name the system of each run
trace 1, j_214 (9 x 20)
-5 -9 27 24 -28 -10 26 32 -2 -5 -8 -21 -29 21 4 -38 8 -6 17 1

-1 -7 -48 24 26 15 -19 20 -11 12 10 -5 -18 -11 11 35 -29 -2 -20 2

11 33 39 -17 -18 9 17 -8 17 15 12 6 -3 -12 -33 -14 -9 -1 -32 27

-1 -27 -7 33 -21 -17 0 33 -11 -18 -13 -36 -26 -1 7 -30 -8 -8 22 -7

3 15 -32 7 20 51 -2 0 5 24 18 10 -13 3 9 25 -34 12 -32 -6

-11 15 42 -8 -20 -24 28 21 2 -6 -1 0 -14 -14 -36 -20 9 -12 -19 38

11 -28 -35 33 -9 -1 -30 14 -11 -8 0 -29 -16 -24 16 -19 -38 3 14 -23

1 27 13 -7 6 63 26 -1 22 18 15 14 -13 20 -3 5 -13 12 -35 7

-18 -11 8 9 -9 -48 18 47 -22 -17 -6 -16 -13 -21 -25 -16 5 -23 5 33
trace 2, j_359 (9 x 20)
-9 -10 -23 20 -18 -4 0 28 -5 -5 -22 -41 -34 4 -1 -19 -25 15 0 -29

0 -22 -25 21 -17 44 17 -13 -4 -27 -4 8 5 -10 0 5 7 -12 -11 35

-17 -13 32 -12 9 -9 -6 6 -9 -3 -8 9 -7 -29 -37 -5 -31 -4 -24 18

10 -4 -34 28 -30 -12 -10 9 -11 2 -8 -30 -18 -17 3 -13 -26 4 5 -13

2 -28 -1 25 -2 40 -1 -5 8 -27 16 20 4 -17 12 -13 4 -4 -11 19

-6 -7 23 -5 12 -17 1 23 -27 13 1 6 -7 -15 -21 -4 -33 -18 1 21

24 3 -25 34 -26 -9 -23 -10 8 10 6 -18 -15 -19 10 2 -8 0 -10 0

-6 -29 16 16 24 27 -9 21 14 -30 22 11 -6 -10 16 -16 2 -6 -7 6

15 -1 5 2 7 -8 7 18 -25 23 -1 -13 -4 4 -14 15 -24 -28 13 30
trace 3, j_323 (9 x 20)
18 28 -34 43 -7 11 25 29 6 13 37 4 -14 25 37 16 37 -16 3 25

-3 18 28 -20 -8 -19 -15 -45 15 15 5 27 11 -38 -38 17 -3 8 -49 24

20 -15 17 -19 27 17 -5 29 9 -7 -27 -70 -11 33 -7 23 -23 -18 20 0

0 26 -11 40 -39 29 35 1 25 3 22 17 -24 21 25 -21 41 14 -22 3

-33 -16 13 -13 19 -21 -9 -17 -16 12 -26 29 -3 -25 -45 38 -20 0 -46 30

18 10 -19 -4 13 -5 -20 43 26 -20 -7 -76 -21 11 12 -3 -8 9 10 -34

-13 -11 12 27 -57 35 29 -40 11 -7 -7 38 -9 4 4 -41 21 18 -18 3

-34 -17 -25 -9 39 -25 4 31 -51 13 -18 12 -6 -10 -26 41 -33 -17 -6 22

21 24 -14 15 -14 -18 -35 16 44 -13 23 -36 -15 -19 27 -38 5 29 -2 -52
trace 4, j_111 (9 x 20)
13 -11 33 4 4 -10 2 -35 -4 7 8 38 29 10 8 18 45 -32 16 42

32 45 -3 -28 -22 15 7 -15 0 31 13 -13 7 -15 -25 -8 -45 6 -9 0

-3 6 -2 25 14 25 0 22 20 8 23 11 -20 37 48 -15 14 16 6 -34

8 -12 20 -12 26 6 5 -22 -20 14 1 29 28 12 -5 36 10 -34 13 45

30 48 -15 -28 -15 27 8 -3 26 -2 16 -25 9 -15 -12 -10 -13 12 -13 -3

-10 -6 10 16 5 19 18 2 5 16 -11 6 -16 58 33 -1 20 9 13 -26

6 -9 -4 -24 32 23 9 1 -28 -4 10 21 33 -13 -12 23 -19 -25 16 35

17 43 -10 -24 -15 9 8 -8 37 -18 8 -25 13 0 3 -13 25 21 -5 -18

-7 -24 26 2 4 21 17 -14 -20 24 -28 8 -6 49 8 1 -13 -3 27 -14
trace 5, j_615 (9 x 20)
-13 -13 31 30 -11 -6 7 6 5 8 3 18 -23 13 9 -22 9 -1 -9 2

-1 4 12 -5 34 -3 -13 15 6 13 3 -5 -11 3 -9 31 -8 -10 -20 18

19 25 10 3 -24 1 3 -5 32 -4 2 -24 -8 1 -4 -12 19 4 -15 2

-19 -19 25 18 -1 7 11 11 -2 7 -16 1 -26 22 -2 -6 -7 1 -7 -4

-4 19 -16 -3 22 -7 -14 17 13 8 6 -12 -15 -3 -2 24 -5 7 -28 -3

0 -2 9 5 -29 -8 -2 -12 21 -19 -19 -20 -9 -6 -12 -16 18 9 -15 0

-7 -17 2 12 9 23 1 11 -9 13 -15 -10 -22 17 1 7 -33 2 -4 -9

-6 22 -27 10 -5 -8 -12 2 15 2 12 1 -14 -20 2 2 2 16 -31 -10

-6 -26 21 5 -17 -9 -9 -17 2 -12 -29 -9 -8 -11 -18 -10 -5 1 -8 4
trace 6, j_615 (9 x 20)
-17 9 -8 -25 -19 -2 24 -17 5 -23 -27 1 14 2 -18 -2 30 15 -9 1

-3 -10 2 -21 18 0 2 22 -20 6 -16 -22 0 17 1 -11 -32 2 34 -27

-4 11 -50 14 -8 -10 0 -4 -1 -6 2 1 4 2 22 14 30 10 1 -14

-20 -23 10 -29 -1 9 12 -15 -13 -30 -28 9 19 -11 -24 -13 -5 6 6 1

21 8 -31 0 7 -4 -5 15 -23 19 12 -17 6 0 17 -1 -32 -6 32 -18

-14 -4 -20 12 -19 -4 4 -34 1 -16 -2 36 16 -8 15 -4 39 9 -5 -2

-2 -26 19 -29 28 11 0 10 -25 -12 -4 -1 21 -13 -18 -9 -37 -12 24 8

30 31 -39 16 -18 -7 2 -8 -6 22 23 -1 12 2 27 3 11 -5 20 -4

-26 -26 28 -10 0 4 11 -24 -3 -22 -10 42 17 -4 -5 -17 22 4 0 4
trace 7, j_359 (9 x 20)
7 -35 -6 46 -13 4 -45 -14 17 -13 21 8 -17 -33 31 -34 -13 14 -5 -28

5 -13 -2 9 23 27 15 44 -31 -7 40 22 5 -10 13 -12 -25 -28 30 25

33 4 20 25 -22 -29 -18 -23 -2 37 15 2 -4 -15 -11 17 -3 -27 -8 40

-9 -17 2 28 34 -13 -49 27 23 -8 28 -3 -28 -12 29 -5 -6 12 -17 -28

33 2 -9 5 16 18 16 40 -8 -8 19 -29 6 15 12 9 2 -34 37 32

7 -14 42 27 1 5 -17 -28 19 30 -3 8 -21 17 -7 31 10 -15 -32 34

-23 3 -15 5 39 -22 -15 59 9 -9 6 -23 -32 -2 3 14 -11 11 -24 -17

39 -11 -13 8 -13 24 7 -1 14 -25 -14 -52 8 12 0 13 21 -23 17 29

-25 -30 42 11 22 36 -2 -8 15 7 -15 20 -28 18 -13 15 -15 5 -41 9
trace 8, j_323 (9 x 20)
0 -5 -43 -18 19 -5 -28 -1 -12 -35 20 15 31 -74 -14 8 -19 -3 -15 17

22 8 31 -27 -28 -27 10 4 -9 4 -13 -39 10 8 -4 -53 -14 1 53 -29

10 -24 -11 42 -2 40 6 -25 -25 36 16 45 1 24 38 9 -10 -12 21 4

3 18 -9 -14 20 -33 -9 28 -8 -19 36 9 19 -50 -14 12 9 -23 -9 40

38 22 31 -20 -25 -18 -14 -37 15 29 -20 -37 9 21 -3 -14 -3 3 24 -26

15 -22 1 17 17 75 20 2 -4 -1 16 19 2 25 17 14 -9 -21 6 29

-10 39 4 -4 0 -59 13 30 0 6 18 6 -6 -15 -15 9 33 -10 -19 30

24 2 16 -10 -1 9 -40 -53 29 23 -24 -24 0 10 -3 19 -15 18 -16 -26

1 -16 4 2 13 59 36 41 6 -43 2 -17 -5 13 -3 -8 8 -19 4 33
trace 9, j_111 (9 x 20)
-9 4 -4 17 28 -3 -28 23 16 9 30 11 -19 3 36 -5 -5 16 -11 -36

17 -19 36 13 6 -5 -9 -14 6 4 4 3 5 7 -1 17 24 -31 2 40

14 32 -20 2 -32 16 14 -9 -2 19 8 -5 -6 -18 -18 -2 -23 4 -23 11

-21 6 -3 13 25 -1 0 28 10 12 8 6 -25 30 24 9 10 14 -11 -23

15 -17 9 -3 24 3 -9 -2 -7 -6 -4 -7 15 1 -6 33 4 -32 8 38

7 27 -19 -5 -29 25 11 -12 22 -10 -2 -14 -4 -14 -15 -8 0 15 -30 2

-25 -6 5 7 13 -6 19 24 -12 13 -18 1 -22 38 9 2 3 4 8 -15

9 -18 -20 -12 25 6 -15 2 -14 -21 3 -2 24 -21 -2 20 -7 -16 10 19

-3 13 9 -11 -22 6 3 -16 32 -20 -11 -13 -1 -3 -11 -17 23 18 -22 -9
trace 10, j_993 (9 x 20)
8 -4 -23 8 21 28 -29 -13 1 10 18 15 0 -20 13 9 -35 9 -12 -18

-25 -11 9 6 -20 0 9 2 13 -30 3 16 -6 -14 5 -44 19 21 -8 -17

6 1 -12 8 -11 28 37 -4 -31 25 -3 15 5 26 0 11 -10 -16 17 25

7 19 -27 21 7 0 -26 11 17 4 31 0 -15 -27 12 5 -13 11 -31 -6

-1 -16 39 17 -23 16 9 -17 24 -16 -7 5 -10 15 6 -30 28 5 -4 6

11 10 -6 -11 15 29 27 32 -21 17 5 -13 -4 16 -6 8 -35 -15 15 13

-1 26 -16 20 -13 -41 -17 11 20 4 14 -9 -17 -20 3 4 24 6 -30 1

19 -28 45 10 -3 27 -5 -31 14 2 -18 -4 1 27 6 3 7 -16 11 13

-2 14 -8 -28 24 2 6 48 -8 -9 8 -30 -7 -11 -14 -12 -38 5 9 -13
trace 11, j_993 (9 x 20)
10 1 -24 -28 8 47 -6 -47 0 6 -19 6 24 -1 -9 29 -25 13 -12 -7

-30 13 13 -24 25 -20 -6 12 3 -16 29 41 16 -25 13 -28 6 25 -4 -30

-15 -20 -33 12 -7 20 33 -10 -17 -17 -22 15 14 29 15 21 40 -7 16 17

5 26 -19 -19 19 38 -8 -17 9 17 19 22 7 -22 -13 25 -31 15 -43 4

-9 3 19 3 3 -5 1 5 29 -30 29 26 12 -4 32 -34 50 10 8 -16

-9 -3 -20 -3 8 55 43 7 -9 1 -26 -4 -5 44 -3 32 0 -2 -4 18

2 44 0 -15 20 -11 -13 14 20 5 43 19 4 -37 -11 15 -2 3 -40 16

14 -10 17 11 -3 14 2 -12 36 -27 -1 -9 9 36 33 -7 62 -3 18 -5

-13 9 4 -35 33 42 24 24 -6 9 -14 -11 -9 24 -26 30 -37 1 -22 10
trace 12, j_214 (9 x 20)
3 4 29 -15 19 -14 9 2 -12 18 9 17 16 18 8 -2 5 -12 29 -1

3 -15 6 18 14 -25 -30 -2 11 -3 14 7 0 -4 25 5 25 -5 5 -6

26 1 7 0 -3 20 -2 -33 7 10 -1 2 18 15 9 16 13 -16 8 18

8 16 6 -10 3 -29 11 10 -5 15 -4 -11 5 23 8 5 19 -8 25 -4

-2 -2 -17 21 -3 -21 -22 -24 4 15 -3 11 -5 -2 16 17 17 6 -13 -8

15 5 17 -14 -6 7 2 -28 11 5 -23 -17 9 18 -13 17 13 -4 -1 11

-2 14 -27 -4 -9 -26 9 8 -7 -4 -10 -17 4 11 8 -2 21 7 19 -17

-15 -3 -13 5 -6 -1 -4 -32 -6 16 -18 24 -2 3 -1 19 1 13 -20 -7

-3 0 20 -29 3 -10 -1 -5 11 -19 -22 -23 9 3 -20 1 12 3 1 0

runs to name
trace 13 (2 x 20)
5 23 0 -22 -26 -32 2 -30 14 -5 -23 -14 15 -13 -28 19 30 5 -22 18

5 4 8 -21 18 48 10 6 5 13 -13 -21 -11 32 -5 7 -37 11 0 -18

j_323
trace 14 (2 x 20)
27 -22 -21 28 -9 20 -6 6 -8 -31 20 -4 14 -33 5 1 4 -33 11 47

7 -30 51 17 17 9 -29 -2 1 17 14 10 -20 -18 -12 -3 -41 -15 -20 20

j_359
trace 15 (2 x 20)
4 17 -16 2 5 45 28 1 -8 0 43 48 19 -3 17 -3 7 -4 1 22

-3 25 -35 19 0 41 13 10 30 -7 24 6 -17 13 28 5 22 21 -32 -10

j_993
trace 16 (2 x 20)
5 0 -8 -35 54 28 -6 11 -15 9 16 11 27 19 26 6 -24 5 37 -34

-23 9 31 3 11 -22 7 -1 11 -11 31 55 9 -10 10 -8 43 0 -17 13

j_214
trace 17 (2 x 20)
20 -10 -40 -12 37 9 -35 7 -25 -9 34 15 33 -46 20 6 -39 -11 27 -5

32 11 37 -16 -28 -29 6 0 0 -11 21 -7 31 -11 8 -56 14 -14 54 1

j_323
trace 18 (2 x 20)
-23 -33 13 40 12 -9 2 22 -10 6 -4 13 -25 35 32 -13 11 -3 18 -18

3 -10 -19 12 -11 23 11 8 -12 -12 -9 -16 -11 -27 -30 11 -26 -15 -23 39

j_993
trace 19 (2 x 20)
14 7 13 20 -22 24 -1 -13 27 -6 24 12 -8 -15 8 -26 12 5 -20 10

-21 -27 12 6 24 -31 -3 25 -28 0 -2 13 -3 2 5 -4 -8 -11 20 2

j_359
trace 20 (2 x 20)
0 -37 -29 13 13 17 -5 4 -10 -26 -17 -18 4 9 13 21 5 -10 16 6

-9 23 1 -26 -15 0 3 -20 5 3 -5 5 4 -29 -32 -8 -21 20 -31 -5

j_993
trace 21 (2 x 20)
59 22 -34 23 -20 4 -9 -31 0 33 8 -25 15 22 27 40 19 -27 23 22

11 48 18 -1 -20 -33 21 -12 2 62 -13 -7 -15 53 0 23 22 -4 2 0

j_214
trace 22 (2 x 20)
-11 32 -28 -13 -14 -42 3 -19 2 11 -1 16 21 21 34 -8 46 29 25 -52

-15 -36 16 -34 51 45 -19 -32 -5 -19 4 51 41 -14 5 4 -20 8 5 -13

j_323
trace 23 (2 x 20)
-5 -20 42 10 27 -10 -24 -20 13 16 -1 19 -7 8 -5 39 17 -16 -27 30

46 14 -2 -12 -12 -15 -12 -5 16 -20 5 -45 26 -7 4 -6 20 -17 32 7

j_214
trace 24 (2 x 20)
-6 -20 19 -14 8 10 8 15 -28 -1 2 6 2 -18 -18 -26 -45 -9 18 6

16 6 -19 34 -41 -9 -1 -18 -13 26 4 6 -14 -17 1 -8 -15 -1 -8 10

j_359
trace 25 (2 x 20)
7 15 -1 -3 7 -34 -20 -20 -3 39 -9 -4 -4 1 -9 34 -8 -1 -12 0

12 -13 18 6 -5 27 -17 -12 42 -32 4 -15 -2 -4 11 -25 16 10 -8 -13

j_615
trace 26 (2 x 20)
-39 -13 17 17 41 4 12 41 -23 43 -5 20 -44 40 3 25 -33 0 -16 -8

28 1 -33 1 34 4 -20 31 8 -36 27 -27 17 -27 8 36 20 -32 3 44

j_111
trace 27 (2 x 20)
2 19 10 -8 22 -57 -41 21 9 21 19 -14 -14 -7 15 -6 -8 12 3 -39

10 -31 -2 25 -11 12 -10 -22 26 -37 -24 -22 2 11 7 20 48 -14 -7 27

j_615
trace 28 (2 x 20)
21 14 1 9 -37 44 31 -5 19 2 -7 -27 -12 25 2 -24 -3 7 4 -5

-33 -5 -21 -1 20 14 29 9 -37 17 -2 44 2 24 12 17 -5 3 11 -5

j_111
trace 29 (2 x 20)
-3 -27 20 -29 34 8 -43 11 25 -38 -7 -26 4 -19 3 -29 -28 22 6 -47

-12 -24 -8 17 -31 6 38 -2 -18 -22 -22 6 7 33 25 -30 37 -7 46 -10

j_323
trace 30 (2 x 20)
6 -23 51 2 38 27 -22 1 39 -21 24 12 2 17 29 -9 27 -1 2 -6

6 16 -2 7 1 10 39 48 -8 -2 13 -18 -14 7 -18 12 3 -31 -1 53

j_615
trace 31 (2 x 20)
-17 -29 9 -31 0 26 6 -17 16 -55 -41 -15 18 -10 -26 -10 5 13 -11 -3

-4 38 -5 -47 7 -20 28 -4 -34 28 6 27 37 4 -12 3 -8 -2 25 -2

j_993
trace 32 (2 x 20)
-22 5 19 -7 27 -39 -17 -24 -19 51 -1 46 2 13 3 34 -4 3 -9 -8

32 -2 22 -19 27 10 -32 9 45 -47 24 -33 23 -20 7 -9 24 -8 7 5

j_615
trace 33 (2 x 20)
13 -9 -44 24 -12 -2 -11 21 -24 2 -6 -35 -17 -20 -4 2 -42 -6 5 1

1 36 12 -4 -9 37 13 1 22 24 15 6 -25 3 -13 -13 -26 21 -41 -8

j_214
trace 34 (2 x 20)
18 12 13 29 -4 -42 -22 -9 14 36 7 -12 -18 25 17 25 32 -14 -4 8

-7 -13 40 -10 19 49 4 -4 42 -30 -4 -1 -6 15 -8 3 18 5 -32 13

j_615
trace 35 (2 x 20)
2 -7 -12 23 16 5 -40 2 20 5 6 -14 -26 -10 9 15 -18 10 -33 -14

-1 -8 -2 27 -34 9 -5 -11 21 -19 -8 -12 -23 -26 -17 -11 0 6 -38 17

j_615
trace 36 (2 x 20)
-11 -32 11 40 15 -37 -14 -11 -21 13 12 42 2 10 27 28 40 -29 13 31

31 30 7 -22 -9 -6 -21 -19 16 15 13 -15 8 -47 -43 14 -37 -4 -36 27

j_111
trace 37 (2 x 20)
22 10 7 -1 -14 -9 -1 -10 -15 25 11 6 7 -28 -21 2 -29 -15 -3 28

36 5 16 14 -5 -1 -10 11 1 19 10 -29 -11 2 1 0 -19 -22 10 14

j_323
trace 38 (2 x 20)
8 67 10 -15 -29 -28 41 32 -8 41 7 -20 -21 15 -22 -17 -10 -1 -2 5

17 -19 14 51 14 -39 -33 4 6 30 12 -10 -27 24 28 34 28 -29 2 19

j_993
